The same turns and mirrors carry the whole set onto itself, and each row onto the other rows of its family. Which rows share a family with each named row? Give them in list order.
These 18 rows form 3 families of 6 rows each.
samed: [ 42   4   5  20  40 -19  49  45]
Somiz: [ 50  -3 -34  43  44 -12  52  13]
Pur: [ 29  -2   6  44  34 -23  23  48]
disut: [  8  -8 -54   8  -9 -52  10 -26]
Leg: [  1   9 -34 -22   5 -51  24 -33]
dun: [-16  -9 -43  -6  30 -54  29 -31]
gita: [ 29   4 -15  56  47 -16  31  34]
dozo: [56 -9 -3 41 43 -6 34 15]
Lir: [ 13 -16 -26 -16   1 -48  19 -43]
zud: [ 29  28   9  40  41 -15  18  21]
pufa: [ 49 -17   9  19  16 -28  38  44]
vob: [ -1 -11 -12 -29  22 -50  25 -34]
buvo: [ -2 -24 -38 -11  -3 -63  18 -17]
Kupu: [ 48  24  -8  42  21 -13  28  30]
Vune: [ 41 -16 -14  46  36 -20  39  42]
Lifo: [-24   7 -26 -20  27 -55  30 -11]
Gotif: [ -1 -41  -6  -6  20 -47  12 -34]
ked: [-14 -15 -13  -1  13 -55  -1 -33]

Same family as Lir: Pur, Leg, gita, vob, Vune
Same family as disut: Somiz, zud, pufa, Lifo, Gotif

The same turns and mirrors carry the whole set onto itself, and each row onto the other rows of its family. Which rows share a family with each named row? Give them in list order.
These 36 rows form 6 families of 6 rows each.
Vuni: [-32  30  28  -6  -8 -40  -2  31   5 -17   0  30  32   9  37  10 -22   0
 -19 -41 -18  20  62  29]
Led: [  6  -8  46  -6  39  -4  19  14  11 -26   1 -15  -2  -6  17  17  -5 -13
  58 -30 -27  27 -32   4]
renu: [ -7  -4  52 -28  33 -51  11  -3  13 -25   9 -48   0  -7  12  27  18 -26
  52 -21 -26  21 -28  29]
gonob: [ 23  14  51 -90 -16 -25  28  23  41  -2 -12  -9   0 -41  55  23   4 -32
  17  13 -25   4  26  67]
Nado: [-65  25   2 -43   1  -4  -1  53 -10  -7  30  22  36 -31  26 -22  -7  15
 -23  -3   1   6 -11   9]
vomi: [ 24  -1  54 -42 -26 -33  23  35  49   6 -21  -1 -27 -40  52  19 -12   6
  16  11 -41  43  23  49]
kapil: [ 19  -7  35 -56 -58 -15 -45  32  29  25  13  -4   1 -37  41   9  31 -33
 -37  14  -8  27  -9  48]
vasul: [-19  13   5 -14  22 -53   6  27 -13 -31  -4  16  33  18  43  14 -17  -8
  -5 -29 -23 -13  41  44]
babo: [ 14  23  55 -78 -41   0 -24  39   4  23  18  -7 -12 -33  30  16  34 -28
 -24  25   5  51  14  48]
pel: [ -6   7  54 -51  41 -29   6   3   7  -3  -9 -49   0 -17  46  22  25 -33
  61 -27  -9  34  -7   7]
kago: [-23   7  23 -10   4 -39  19  20 -15  -3 -20  24  19   9  57 -21 -38   4
  -4 -14 -41  23  45  29]
pera: [-36  18  13 -20  12 -12  20  17 -38 -29   3  -5  26   5  39   5 -25 -24
  -5 -38 -25   1  59  35]
neza: [-42 -15  65 -33  22 -10 -19   6  15  10  10  -5  -6 -57   5   7  27  -3
   8  -2  15  38 -49  -4]
Gibo: [-41   9  39 -27  18 -18 -38  20  52  14  14 -17 -10 -43   5   7  49  -4
   0 -26  10  22 -30  -6]
detov: [-46  -4  50 -19  20 -25 -29  -3  20  33 -19  -8 -30 -63  17  10  30 -25
  12 -24   1  26 -15  -8]
nepo: [ 12   1  26 -54 -30   5 -21  52  35   5  49   8   8 -42   7  12  27 -18
 -52  10 -22  41   2  45]
Fefi: [ 31  -4  43 -70 -49  -1 -37  42   0  24  11  -1  20 -15  39   5  40 -22
 -17  19  20  26   6  44]
Dur: [-20   2  26 -19  -3 -16  22  21  15 -25 -26  24  42  23  32   2 -25   1
 -19 -44 -41   9  39  39]
Rut: [ 32  14  49 -45 -16 -41  20  27  33  12  -4   3   6 -34  37  22   1 -25
  15  31 -25  15  33  83]
zov: [-43  -3 -21 -39 -21   1 -12  47 -44  -4  -4  -4   5 -21  12 -13   5   3
 -18 -22   4 -29   7  31]
firil: [ 35   4  46 -59 -27 -12  18  23  22   1 -12  -4  -9 -34  58  21  31 -25
   1  -7 -28   9  49  82]
tus: [-45   9  45 -38  24  -3 -38  18 -10   5   8 -42 -23 -31  -5  21  32 -30
  14 -41   8  11 -28  -1]
zalu: [ 49 -14  62 -30  -8 -10  26  25  12   7  -3   5 -25 -39  35   3   6 -20
  11   7 -61  28  14  66]
salis: [-32   7  58 -37   7 -24 -33   1 -16  22  -8 -44 -13 -40 -11  11  14 -26
  -7 -21  20  37 -23  -2]
Dusak: [-47  25  -5 -60 -26   0 -13  50 -25  -9   4  15  25  -1  29 -23   7  -7
 -23 -22  14 -21  24  25]
sagor: [  7 -18  45 -27  39 -34   6   0  18  -9 -23 -18   5  14  27  -6  27 -17
  46 -46 -43  22 -16   3]
voken: [-55  10 -23 -33 -27   3 -15  37 -33  -4   4  10  34 -13  16 -13  -7 -16
 -29 -10 -15 -10  -9  38]
pivo: [-44 -20 -17 -53   2  -4  -3  47 -11 -21  13  16  26 -21  -3 -20 -12  -1
 -39 -24 -13   3  -2   3]
gos: [-35  18  19 -12  14 -12   3   7  -5 -32  -8  14  20   2  53  29 -17 -19
 -11 -33 -18 -19  52  55]
noda: [  8 -17  17 -42 -43  -2 -35  40  44  18  19  25  -1 -34  23  -1  39  -4
 -26  24   5  44  24  36]
rilir: [ 26 -19  29 -54 -46  -3 -27  27  17  16  22  18   9  -9  35   7  42 -36
 -44   7 -24  60  23  37]
Tabes: [-33  18  25 -28  15 -25 -36   0   5  15  -4 -27 -10 -48   4   4  18 -34
  13 -16  15  24 -51  -9]
zur: [ -2  -4  38 -43  33 -23   7  34  13 -29  18 -26  19  12  11  21  28 -17
  52 -45 -30  33 -30   1]
zanoz: [ 17  19  63 -49 -20 -18  29  43  28   6   1  13 -22 -70  27  24  10  -5
  20   7 -32  13  12  70]
bogi: [-12  13  31 -37  31 -26   5  -7  11 -33  15 -54  -6   6  28  34   6 -39
  49 -17 -19  42   1  11]
nugo: [-48  -7 -12 -53  -9   4  21  40 -40 -11  12  23  27 -24  24 -34  -5 -17
   0 -11 -19  -8 -12   7]

Same family as detov: Vuni, rilir, zur, zanoz, nugo
Same family as firil: babo, pel, pera, tus, Dusak
Same family as zov: gonob, Fefi, salis, gos, bogi
Same family as Led: vomi, neza, Dur, pivo, noda
Same family as kapil: renu, vasul, Rut, voken, Tabes

The same turns and mirrors carry the whole set onto itself, and each row onto the other rows of its family. Which rows share a family with each named row? Give them in list order.
These 32 rows form 8 families of 4 rows each.
nife: [-27 -48 -24  29  49 -11  16  27 -32 -15 -32  45 -11]
kovi: [  5 -15   0  39  37  35  28  28  70 -35 -54  59 -49]
tak: [-23 -19   2  43 -40 -11  -3  -4  17 -43 -46  20 -67]
pega: [  8  -4 -32  33   7  24  34  32  65 -56 -61  38 -41]
tozog: [-35 -44 -11  25  37  -3   8  32 -35 -39 -41  56 -37]
kes: [-30 -43 -13  34  12 -18   7  30 -36 -21 -45  45   0]
zefi: [-20 -51 -11  24  22 -36  -2  22 -26   4 -19  49 -32]
gef: [ -1   0   0  22  11  45  21  13  73 -45 -63  39 -40]
savam: [-30  -6   6  23 -25  22   0   9  15 -21 -42  16 -84]
bofal: [-23 -11 -21  33 -19  -4   4 -11   0 -31 -53  -6 -70]
dovo: [ 12 -33   8  18  46 -17  30  36  59  15 -36  48  -2]
lusu: [-18 -25  18  20  46 -10  37  14  34  33  -6  39 -29]
zibo: [-25 -26 -22  25 -27  18 -13  -2  -2 -51 -42  44 -58]
gad: [  3 -18  -8  35  51 -23  38   4  49  33 -21  20 -19]
gufod: [-24 -40 -15  31  42 -13   4  38 -39  -3 -35  60 -30]
benak: [-10 -53 -26  48  46   2   9  24 -20 -20 -42  57  -2]
lil: [ -7 -35  13  38  33 -41  38   4  51  18 -12  38 -14]
Vaf: [ 13  -4 -27  45  25  24  22   9  73 -44 -71  31 -42]
fivas: [ -1 -24   2  33  48 -14  41   5  61  31 -14  28 -32]
nida: [  2 -12   4  16  -6  26  17   0  87 -33 -43  26 -41]
gegit: [ 10  -6  -7  53   1  32  17  17  74 -30 -61  51 -16]
rig: [  8  -9 -19  45  13  37  20  20  70 -41 -73  39 -48]
dimo: [-38 -24  -7  29 -19  -1  -1   3  -4 -35 -47  -5 -78]
koti: [-38 -14  -9  24 -18   9  -1  -8   2 -41 -36  24 -82]
duto: [-31  -7 -27  25 -28  -7  19   7   0 -23 -27   3 -72]
libip: [ 11 -28 -11  44  13  38  12  19  59 -49 -80  29 -21]
Rorol: [-21 -36 -35  32  49 -26  17  19 -33 -27 -42  37 -17]
tepun: [ -1 -22  19  21  53 -23  31  25  58  30 -23  35 -31]
nugu: [-17 -37 -38  32  40 -27  28  47 -21 -27 -34  55 -23]
Lal: [-32 -27  -4  34 -18  -7   5 -21   4 -25 -25  -6 -62]
nodar: [  2 -38  14  41  25 -27  28   3  58  30 -24  11 -39]
luvim: [  1  -8  -8  21  24 -28  51  24  59  30 -17  21 -31]

Same family as nodar: benak, libip, Lal
Same family as lusu: kovi, tozog, savam
Same family as Vaf: bofal, gad, Rorol
Same family as kes: tak, lil, gegit
Same family as nife: fivas, rig, dimo
Same family as nugu: pega, duto, luvim

The same turns and mirrors carry the whole set onto itself, and each row onto the other rows of its family. Which rows share a family with each named row? Give them in list order.
These 20 rows form 5 families of 4 rows each.
ropu: [ -1   2 -29 -18  22  -8 -53 -26   7 -22]
Mip: [ -5   7 -21 -32   7  73 -28  19 -20   9]
kidup: [ -7  -1 -21 -24   5 -10 -49 -28  -2 -24]
nis: [ -6 -10  16  35   4 -24 -14   4   3  -6]
Nirel: [ 23   7  -5 -25  18  30  42  13 -41  22]
tefep: [-10  -6 -30 -21  12  71 -12  36 -23   5]
Zivef: [ 31  19   3 -13   6  23  44   9 -36  22]
gogap: [ -6   6 -25 -20  13  74 -10  30 -32  10]
mibil: [ -4  -4  21  38  -7 -22 -14   3 -10  -3]
tevak: [ 23  14  15 -21  27  25  42  14 -44   5]
Bekup: [ -5  -4 -35 -18  15  -4 -50 -26  10 -10]
fumi: [ 11  -3  14  37   2 -23   3  11   5  -8]
zikom: [  6   4  20  38  13 -26 -16  12 -11   4]
rus: [ -4  -2 -18 -28  20   1 -54 -10  15 -27]
Zom: [-17  -6 -27 -21  11  79  -8  13 -13   4]
Someg: [ -5  -1 -17 -17  18 -13 -49 -22   4 -30]
ragem: [ 21  12   5 -27  22  26  46   9 -35  20]
sazo: [ 24   5  -5 -26  22  21  45  22 -42  12]
rarir: [-13   8 -26 -20  16  79 -12  20 -19   3]
neran: [  6  -7  21  39   8 -21 -14   7   0   5]

Same family as Bekup: tevak, zikom, Zom
Same family as neran: ropu, ragem, rarir
Same family as tefep: kidup, mibil, sazo

The same turns and mirrors carry the whole set onto itself, and each row onto the other rows of its family. Which rows share a family with each named row? Give them in list order.
These 18 rows form 6 families of 3 rows each.
tos: [ -6 -10 -48  37  -1 -12  18  11 -13 -16 -57  21  32 -26  29]
kebuf: [  1 -44  18   5 -23   4   7  22  -2   1 -15 -56   9 -20  16]
Pir: [-21  36 -22   0  -5 -30 -12  -6  19 -18 -55  46   0 -23  24]
lotof: [ -6 -21  12  -9   7  16   6  -8 -19 -10 -28 -64 -16 -11 -10]
zez: [-11  42  24  32  41  10 -20  -2  45   2 -32  20 -25 -32   3]
rovu: [-16  -1 -42 -13  18 -32   7  22 -14  14 -17  18  22  -5  39]
sar: [ 21  27  49  57  23   6 -15 -13  37  -3 -31 -25  11 -25  20]
zap: [ 23  48  19  41  42   9  -3  -1  21 -37 -32 -10 -30 -28 -16]
Begu: [-39 -23 -13  -7   8  -8 -11  -2 -20 -23 -29  32  31 -35  37]
dumal: [ 29   2  27   4  -9  31 -13  26  -7  -5 -18 -56  21 -13  13]
neri: [-30   8 -27  31 -10  -8  25  16  -7  19 -34  34  40 -29  46]
rila: [ 20  -7   8 -37 -12  10  28   6 -20  17  -2 -29  19  10  19]
toruv: [-10  45  41  40  61  -6  -4 -13 -11 -32 -13   3  -2 -28  11]
tida: [-36  24 -20   1   9  -5  25   0 -12  -1 -14  45  35 -35  41]
kekes: [ 11   4  39  47  40  -2  26   5  42 -10   0  31  -6 -18  -6]
gumir: [ -5  11  32  -5 -33  18  21  36 -18   0 -27 -40  -1 -27 -20]
falav: [ 22 -19  17   1 -25  -3   4  46   9   0 -26 -44  -5 -19 -13]
dop: [ 31  45  13  44  39  16  21   2  37 -23 -18  23 -14 -17  -6]

Same family as Pir: sar, rila
Same family as neri: falav, dop
Same family as lotof: Begu, toruv
Same family as kekes: tos, gumir
Same family as rovu: zez, dumal

